(in the rows, 128 means zero)
Each path is a new rotation, seen through one point. The rows after it are directions, each followed by how far the rotation turns it, in degrees per step (0 if it stays put).
Each turn is a multiple of 5 degrees from 10 to 175, or 0.
Each row of a path follows its step; steps can be skipped.
Rotation 1:
step 3: [126 114 135 132 128 136 130 134 121 137 134 128 126 127 135 120 127 117
 127 109 139 130 122 122 121 140 128 125 142 133 136 125 124 120 123 118
 143]
step 5: [123 123 123 130 133 129 134 121 120 132 134 134 131 117 116 115 128 119
 121 146 131 122 134 119 132 122 124 141 122 126 114 115 121 135 126 117
 126]
step 7: [124 135 135 135 135 124 133 134 127 125 130 138 117 130 128 132 111 134
 119 118 110 144 131 121 126 114 127 133 131 127 126 128 122 114 131 127
 134]
step 8: [120 119 131 124 132 124 126 122 130 139 141 120 137 120 118 109 120 129
 111 121 136 131 132 117 121 130 124 128 130 126 129 132 136 125 116 124
 139]
step 10: [131 136 122 128 148 131 136 124 121 126 136 139 121 129 130 116 133 123
 143 133 121 131 133 114 128 111 118 127 128 122 122 122 121 130 135 123
 134]
step 13: [111 119 120 126 135 133 133 123 124 134 132 138 128 126 124 117 124 119
 119 132 144 126 123 113 126 120 131 140 130 122 122 123 127 144 125 120
 128]
step 15: [132 125 136 127 135 121 135 136 125 117 140 138 120 129 128 129 118 130
 123 129 104 141 138 124 135 122 116 133 124 129 120 126 117 128 125 125
 129]
step 16: [119 123 137 146 125 131 116 123 137 132 138 123 128 117 118 110 118 129
 119 120 133 134 134 118 128 122 129 135 130 135 136 127 130 125 116 124
 133]
step 17: [122 129 120 126 121 133 135 113 123 123 130 123 124 135 135 133 126 141
 114 126 122 129 129 118 119 130 134 121 143 131 126 127 144 122 131 118
 142]
step 18: [127 134 122 116 159 137 134 129 121 133 138 137 120 129 121 120 130 125
 125 125 126 130 133 116 132 123 123 128 129 122 120 131 131 130 137 126
 128]
[126 122 132 125 132 130 124 129 125 128 132 129 129 128 125 124 133 127
 128 124 133 126 127 128 132 127 123 130 128 124 128 129 126 129 125 128
 127] | 140
[127 132 125 130 126 133 134 132 128 130 128 127 131 128 129 127 131 126
 128 129 131 129 129 131 128 132 126 132 134 124 128 128 124 129 131 126
 125] | 45
[129 128 130 127 131 128 125 130 128 128 126 127 127 132 131 123 129 132
 120 135 129 130 130 131 127 126 126 129 129 132 131 128 128 126 130 129
 128] | 40
[121 127 124 129 126 128 125 129 133 129 127 125 129 127 129 129 128 126
 123 124 127 126 125 130 125 126 124 128 131 132 125 131 125 126 125 131
 131] | 85
[128 134 124 128 129 125 128 128 127 128 131 135 127 130 129 128 126 123
 127 131 128 128 127 124 130 127 123 132 127 127 129 131 129 124 126 132
 124] | 135
[132 127 120 125 126 125 124 126 124 127 127 127 130 128 128 127 127 130
 129 125 128 127 130 128 127 132 127 136 128 130 133 126 126 128 129 128
 132] | 130
Rotation 2:
step 0: [136 131 131 151 129 116 128 133 120 115 127 125 132 136 128 123 128 124
 137 133 116 129 127 134 128 134 130 131 103 120 128 117 135 139 130 124
 136]
step 2: [129 143 147 137 140 141 135 125 137 136 139 133 127 127 123 128 125 133
 138 128 128 135 140 122 116 138 135 130 135 125 124 125 121 127 116 138
 120]
step 3: [118 141 126 132 134 127 138 130 126 127 127 123 138 118 134 119 117 143
 121 138 119 127 130 128 122 123 139 125 131 142 128 111 132 126 126 133
 148]
step 5: [131 126 142 125 126 118 124 132 150 121 128 135 125 121 134 139 132 121
 133 125 132 119 131 125 129 143 127 106 131 131 122 120 126 132 118 116
 134]
step 10: [117 141 134 116 122 139 119 132 122 125 132 130 123 112 127 128 124 120
 139 125 122 137 129 114 118 133 124 133 125 107 118 122 135 118 128 122
 123]
step 13: [126 131 139 122 134 126 127 105 128 124 138 128 125 132 119 122 125 120
 137 119 137 135 128 126 140 130 148 117 118 131 115 124 135 125 121 117
 130]
step 16: [128 132 141 130 133 126 120 140 126 120 128 125 134 124 125 116 134 125
 122 113 107 117 144 126 131 131 138 125 114 129 128 129 115 120 122 120
 128]
step 17: [133 141 135 131 120 114 128 118 137 127 139 140 147 135 135 117 134 134
 125 129 116 132 123 138 119 126 127 134 120 118 129 139 127 137 128 130
 138]
step 18: [129 136 134 120 126 122 139 119 143 137 122 127 120 121 142 121 121 115
 127 132 117 139 131 118 111 122 136 128 144 125 132 135 133 126 126 123
 119]
step 20: [120 131 132 137 111 112 121 143 132 121 133 120 132 118 118 122 121 137
 121 136 130 136 119 133 131 126 128 128 137 138 127 128 131 125 137 114
 141]
[126 133 128 125 131 131 126 131 125 129 127 125 128 126 121 127 127 127
 129 131 131 128 131 125 123 127 123 127 130 132 130 129 124 132 128 129
 128] | 85
[134 131 125 124 131 128 127 124 126 128 130 127 130 128 129 130 128 130
 130 132 125 131 125 127 125 126 129 129 127 125 133 122 127 124 131 124
 129] | 100
[127 128 129 128 130 131 135 132 127 130 128 124 125 128 133 129 127 131
 126 127 129 129 130 130 124 124 126 128 126 128 123 125 128 125 134 131
 127] | 90
[134 124 130 130 132 129 128 130 133 133 126 132 127 127 126 130 128 128
 129 133 126 123 131 125 129 124 130 126 132 128 128 127 128 126 126 130
 125] | 110
[127 126 131 127 125 130 129 129 125 122 125 126 134 128 128 128 129 126
 134 132 128 125 131 134 129 127 132 129 132 129 129 128 126 128 132 128
 127] | 90
